128 stands for zero in the data rows.
The table, row by row:
[134, 142, 125, 153, 141, 122, 124, 124, 140, 143, 128, 139]
[137, 143, 124, 142, 133, 116, 125, 126, 139, 139, 132, 136]
[137, 139, 125, 143, 143, 125, 128, 124, 135, 140, 139, 137]
[106, 79, 164, 78, 112, 112, 126, 129, 127, 111, 116, 112]
[132, 137, 123, 148, 144, 124, 120, 136, 126, 144, 131, 133]
[128, 145, 123, 151, 141, 135, 127, 125, 136, 139, 136, 137]
[103, 144, 51, 126, 49, 224, 138, 120, 38, 23, 140, 80]
[137, 140, 131, 144, 140, 125, 125, 129, 134, 140, 127, 148]
[106, 77, 156, 72, 116, 117, 128, 129, 125, 126, 106, 114]
[131, 143, 133, 138, 147, 120, 128, 120, 133, 141, 132, 144]
[138, 141, 130, 153, 143, 128, 120, 126, 137, 139, 128, 133]
[106, 68, 149, 68, 117, 104, 128, 132, 122, 110, 111, 108]
[144, 141, 121, 143, 144, 124, 130, 128, 145, 137, 131, 145]
[136, 136, 137, 136, 148, 114, 120, 135, 144, 143, 129, 142]
[134, 133, 123, 140, 143, 119, 134, 130, 137, 139, 125, 141]
[106, 154, 60, 124, 44, 226, 143, 126, 41, 30, 146, 76]
[140, 142, 135, 146, 140, 118, 130, 123, 140, 144, 127, 138]
[150, 137, 123, 139, 148, 127, 124, 142, 135, 140, 135, 141]
[144, 142, 128, 144, 131, 120, 121, 126, 138, 144, 130, 134]
[132, 144, 129, 145, 143, 124, 134, 140, 136, 140, 135, 140]
[138, 127, 128, 138, 137, 125, 125, 130, 143, 152, 131, 134]
[142, 140, 130, 146, 134, 121, 133, 121, 146, 149, 137, 137]
[139, 140, 125, 153, 142, 125, 117, 131, 134, 145, 128, 142]
[135, 138, 138, 147, 139, 116, 115, 128, 134, 150, 130, 137]
[138, 142, 122, 145, 143, 126, 125, 134, 138, 142, 128, 141]
[141, 140, 128, 138, 144, 123, 137, 130, 140, 144, 130, 136]
[137, 135, 130, 140, 137, 117, 128, 130, 141, 134, 134, 143]
[139, 135, 132, 156, 139, 123, 118, 135, 134, 150, 132, 147]
[130, 135, 118, 144, 144, 123, 128, 125, 141, 139, 129, 140]
[134, 137, 140, 145, 134, 120, 122, 130, 137, 135, 124, 133]
[139, 148, 139, 146, 144, 123, 129, 128, 133, 141, 124, 139]
[145, 137, 132, 136, 134, 117, 129, 128, 145, 142, 131, 137]
[128, 143, 123, 145, 139, 123, 130, 123, 137, 138, 134, 128]
[112, 85, 160, 71, 114, 116, 128, 122, 130, 121, 104, 115]
[101, 149, 54, 132, 37, 226, 149, 129, 40, 21, 143, 74]
[143, 139, 130, 147, 137, 123, 132, 131, 136, 143, 129, 140]
[138, 144, 131, 147, 134, 126, 121, 123, 137, 142, 126, 131]
[132, 137, 127, 146, 136, 120, 115, 122, 141, 143, 123, 137]
[110, 77, 156, 69, 115, 115, 128, 125, 133, 123, 119, 114]
[136, 135, 132, 150, 136, 118, 129, 138, 134, 141, 133, 139]
[138, 152, 130, 141, 140, 126, 129, 135, 141, 142, 125, 144]
[140, 136, 129, 145, 138, 114, 118, 137, 140, 138, 138, 142]
[143, 141, 126, 140, 140, 126, 123, 134, 137, 139, 136, 132]
[137, 142, 134, 134, 144, 127, 130, 132, 140, 139, 129, 140]
[113, 78, 155, 66, 111, 113, 136, 122, 136, 118, 107, 110]
[110, 76, 158, 71, 108, 113, 126, 126, 127, 118, 115, 107]
[141, 152, 132, 138, 145, 122, 125, 122, 126, 142, 126, 149]
[137, 137, 129, 144, 152, 121, 127, 120, 141, 141, 135, 138]
[80, 76, 77, 60, 12, 204, 149, 115, 15, 5, 124, 52]
[140, 134, 129, 139, 151, 123, 123, 128, 133, 141, 122, 143]
[138, 137, 119, 145, 135, 117, 131, 128, 139, 147, 135, 143]
[110, 69, 154, 74, 122, 120, 128, 116, 127, 118, 105, 117]
[141, 138, 133, 149, 143, 117, 123, 133, 145, 136, 130, 133]
[142, 137, 121, 138, 142, 129, 126, 129, 133, 139, 132, 137]
[104, 83, 153, 68, 117, 110, 130, 123, 122, 111, 115, 114]
[143, 143, 128, 146, 141, 133, 128, 142, 146, 140, 135, 138]
[129, 143, 129, 147, 136, 120, 125, 129, 135, 139, 137, 133]
[142, 143, 130, 145, 148, 124, 120, 131, 136, 143, 127, 144]
[132, 144, 133, 144, 144, 138, 124, 137, 143, 146, 135, 139]
[106, 76, 159, 68, 109, 122, 126, 127, 129, 111, 105, 105]
[78, 82, 85, 56, 13, 205, 146, 114, 32, 6, 122, 50]
[146, 141, 131, 141, 141, 132, 124, 128, 141, 139, 129, 128]
[99, 78, 160, 64, 111, 104, 131, 126, 132, 116, 116, 108]
[75, 79, 74, 60, 12, 206, 151, 116, 22, 16, 126, 58]
[139, 138, 135, 150, 143, 128, 122, 125, 137, 141, 135, 134]
[140, 142, 135, 141, 138, 119, 125, 133, 141, 139, 131, 146]
[131, 141, 127, 146, 135, 120, 121, 128, 131, 140, 127, 134]
[112, 71, 156, 74, 114, 118, 126, 124, 135, 120, 107, 109]
[131, 135, 128, 145, 143, 124, 122, 128, 130, 141, 135, 141]
[137, 132, 137, 151, 130, 124, 129, 127, 136, 141, 126, 135]
[124, 133, 126, 143, 144, 129, 127, 131, 141, 139, 136, 131]
[138, 140, 132, 142, 148, 118, 122, 123, 136, 144, 128, 141]
[140, 140, 127, 147, 142, 121, 125, 134, 131, 145, 129, 141]
[134, 148, 127, 144, 140, 120, 131, 119, 132, 140, 133, 137]
[132, 140, 124, 139, 133, 119, 133, 124, 138, 139, 127, 140]
[138, 148, 131, 149, 140, 123, 125, 130, 134, 149, 129, 148]
[108, 76, 155, 72, 115, 108, 127, 128, 132, 122, 120, 111]
[103, 143, 47, 130, 34, 222, 141, 122, 31, 30, 143, 73]
[133, 146, 124, 143, 145, 126, 126, 124, 133, 140, 124, 134]
[139, 139, 124, 150, 138, 118, 133, 136, 131, 134, 132, 139]
[137, 139, 126, 137, 146, 121, 127, 130, 139, 134, 130, 137]
[139, 134, 136, 143, 147, 127, 126, 122, 139, 148, 133, 143]
[133, 139, 126, 139, 131, 127, 124, 131, 127, 137, 129, 134]
[137, 140, 136, 149, 140, 129, 130, 132, 139, 145, 134, 139]
[103, 80, 158, 69, 112, 118, 123, 133, 123, 118, 112, 112]
[139, 145, 132, 150, 132, 126, 135, 126, 142, 150, 130, 140]
[108, 76, 157, 70, 122, 110, 128, 121, 124, 124, 118, 116]
[132, 142, 137, 154, 142, 123, 125, 123, 143, 137, 128, 138]
[133, 131, 131, 140, 137, 119, 119, 129, 137, 144, 128, 143]
[113, 81, 164, 70, 116, 116, 126, 132, 126, 128, 101, 116]
[133, 141, 131, 137, 140, 121, 127, 127, 137, 145, 136, 136]
[104, 77, 162, 61, 115, 109, 133, 126, 127, 121, 113, 104]
[132, 136, 131, 144, 142, 123, 127, 134, 141, 150, 131, 141]
[138, 144, 120, 146, 135, 122, 127, 128, 138, 146, 119, 137]
[135, 138, 127, 145, 140, 122, 128, 124, 145, 148, 138, 142]
[135, 138, 121, 142, 143, 121, 126, 129, 150, 140, 140, 139]
[134, 141, 130, 140, 139, 121, 122, 126, 148, 154, 136, 133]
[132, 141, 130, 142, 144, 118, 129, 132, 137, 137, 132, 139]
[132, 132, 130, 152, 143, 124, 120, 133, 134, 144, 129, 138]
[132, 146, 125, 148, 143, 120, 127, 133, 142, 144, 125, 128]
[110, 151, 62, 127, 29, 220, 153, 128, 43, 23, 139, 76]
[137, 142, 128, 140, 130, 122, 130, 135, 144, 140, 138, 140]
Behind each row are 2 hidden switches, each 1 (on) or 0 (off), listed from the one that spreads the rows most. Each one is on in under half of the rows of the table.
Rows drawn again from the table, each followed by whether each switch is on (1) or off (0), in that order:
[106, 154, 60, 124, 44, 226, 143, 126, 41, 30, 146, 76] 1 0
[135, 138, 138, 147, 139, 116, 115, 128, 134, 150, 130, 137] 0 0
[140, 134, 129, 139, 151, 123, 123, 128, 133, 141, 122, 143] 0 0
[132, 136, 131, 144, 142, 123, 127, 134, 141, 150, 131, 141] 0 0
[106, 68, 149, 68, 117, 104, 128, 132, 122, 110, 111, 108] 0 1
[134, 137, 140, 145, 134, 120, 122, 130, 137, 135, 124, 133] 0 0
[132, 137, 123, 148, 144, 124, 120, 136, 126, 144, 131, 133] 0 0
[103, 144, 51, 126, 49, 224, 138, 120, 38, 23, 140, 80] 1 0
[103, 143, 47, 130, 34, 222, 141, 122, 31, 30, 143, 73] 1 0
[142, 140, 130, 146, 134, 121, 133, 121, 146, 149, 137, 137] 0 0
[138, 137, 119, 145, 135, 117, 131, 128, 139, 147, 135, 143] 0 0
[140, 142, 135, 146, 140, 118, 130, 123, 140, 144, 127, 138] 0 0
[75, 79, 74, 60, 12, 206, 151, 116, 22, 16, 126, 58] 1 1
[137, 140, 136, 149, 140, 129, 130, 132, 139, 145, 134, 139] 0 0
[140, 142, 135, 141, 138, 119, 125, 133, 141, 139, 131, 146] 0 0
[133, 131, 131, 140, 137, 119, 119, 129, 137, 144, 128, 143] 0 0
[135, 138, 127, 145, 140, 122, 128, 124, 145, 148, 138, 142] 0 0
[138, 144, 120, 146, 135, 122, 127, 128, 138, 146, 119, 137] 0 0
[113, 81, 164, 70, 116, 116, 126, 132, 126, 128, 101, 116] 0 1
[139, 134, 136, 143, 147, 127, 126, 122, 139, 148, 133, 143] 0 0
[139, 148, 139, 146, 144, 123, 129, 128, 133, 141, 124, 139] 0 0
[132, 141, 130, 142, 144, 118, 129, 132, 137, 137, 132, 139] 0 0
[150, 137, 123, 139, 148, 127, 124, 142, 135, 140, 135, 141] 0 0
[144, 142, 128, 144, 131, 120, 121, 126, 138, 144, 130, 134] 0 0
[146, 141, 131, 141, 141, 132, 124, 128, 141, 139, 129, 128] 0 0
[141, 140, 128, 138, 144, 123, 137, 130, 140, 144, 130, 136] 0 0
[131, 141, 127, 146, 135, 120, 121, 128, 131, 140, 127, 134] 0 0
[141, 138, 133, 149, 143, 117, 123, 133, 145, 136, 130, 133] 0 0
[101, 149, 54, 132, 37, 226, 149, 129, 40, 21, 143, 74] 1 0
[134, 148, 127, 144, 140, 120, 131, 119, 132, 140, 133, 137] 0 0
[139, 135, 132, 156, 139, 123, 118, 135, 134, 150, 132, 147] 0 0
[143, 143, 128, 146, 141, 133, 128, 142, 146, 140, 135, 138] 0 0
[142, 143, 130, 145, 148, 124, 120, 131, 136, 143, 127, 144] 0 0
[128, 143, 123, 145, 139, 123, 130, 123, 137, 138, 134, 128] 0 0
[140, 140, 127, 147, 142, 121, 125, 134, 131, 145, 129, 141] 0 0
[138, 152, 130, 141, 140, 126, 129, 135, 141, 142, 125, 144] 0 0
[103, 80, 158, 69, 112, 118, 123, 133, 123, 118, 112, 112] 0 1
[143, 141, 126, 140, 140, 126, 123, 134, 137, 139, 136, 132] 0 0
[140, 136, 129, 145, 138, 114, 118, 137, 140, 138, 138, 142] 0 0
[112, 85, 160, 71, 114, 116, 128, 122, 130, 121, 104, 115] 0 1
[137, 139, 125, 143, 143, 125, 128, 124, 135, 140, 139, 137] 0 0
[139, 145, 132, 150, 132, 126, 135, 126, 142, 150, 130, 140] 0 0
[104, 83, 153, 68, 117, 110, 130, 123, 122, 111, 115, 114] 0 1
[132, 142, 137, 154, 142, 123, 125, 123, 143, 137, 128, 138] 0 0
[78, 82, 85, 56, 13, 205, 146, 114, 32, 6, 122, 50] 1 1
[136, 136, 137, 136, 148, 114, 120, 135, 144, 143, 129, 142] 0 0
[137, 142, 128, 140, 130, 122, 130, 135, 144, 140, 138, 140] 0 0
[133, 146, 124, 143, 145, 126, 126, 124, 133, 140, 124, 134] 0 0
[133, 139, 126, 139, 131, 127, 124, 131, 127, 137, 129, 134] 0 0
[135, 138, 121, 142, 143, 121, 126, 129, 150, 140, 140, 139] 0 0
[138, 127, 128, 138, 137, 125, 125, 130, 143, 152, 131, 134] 0 0
[138, 142, 122, 145, 143, 126, 125, 134, 138, 142, 128, 141] 0 0
[136, 135, 132, 150, 136, 118, 129, 138, 134, 141, 133, 139] 0 0
[137, 135, 130, 140, 137, 117, 128, 130, 141, 134, 134, 143] 0 0
[145, 137, 132, 136, 134, 117, 129, 128, 145, 142, 131, 137] 0 0
[108, 76, 157, 70, 122, 110, 128, 121, 124, 124, 118, 116] 0 1
[138, 148, 131, 149, 140, 123, 125, 130, 134, 149, 129, 148] 0 0
[106, 79, 164, 78, 112, 112, 126, 129, 127, 111, 116, 112] 0 1
[134, 141, 130, 140, 139, 121, 122, 126, 148, 154, 136, 133] 0 0
[131, 135, 128, 145, 143, 124, 122, 128, 130, 141, 135, 141] 0 0
[134, 133, 123, 140, 143, 119, 134, 130, 137, 139, 125, 141] 0 0
[132, 140, 124, 139, 133, 119, 133, 124, 138, 139, 127, 140] 0 0
[106, 76, 159, 68, 109, 122, 126, 127, 129, 111, 105, 105] 0 1
[130, 135, 118, 144, 144, 123, 128, 125, 141, 139, 129, 140] 0 0
[110, 69, 154, 74, 122, 120, 128, 116, 127, 118, 105, 117] 0 1
[129, 143, 129, 147, 136, 120, 125, 129, 135, 139, 137, 133] 0 0
[110, 77, 156, 69, 115, 115, 128, 125, 133, 123, 119, 114] 0 1
[137, 132, 137, 151, 130, 124, 129, 127, 136, 141, 126, 135] 0 0
[139, 140, 125, 153, 142, 125, 117, 131, 134, 145, 128, 142] 0 0
[132, 144, 133, 144, 144, 138, 124, 137, 143, 146, 135, 139] 0 0
[132, 137, 127, 146, 136, 120, 115, 122, 141, 143, 123, 137] 0 0
[139, 138, 135, 150, 143, 128, 122, 125, 137, 141, 135, 134] 0 0
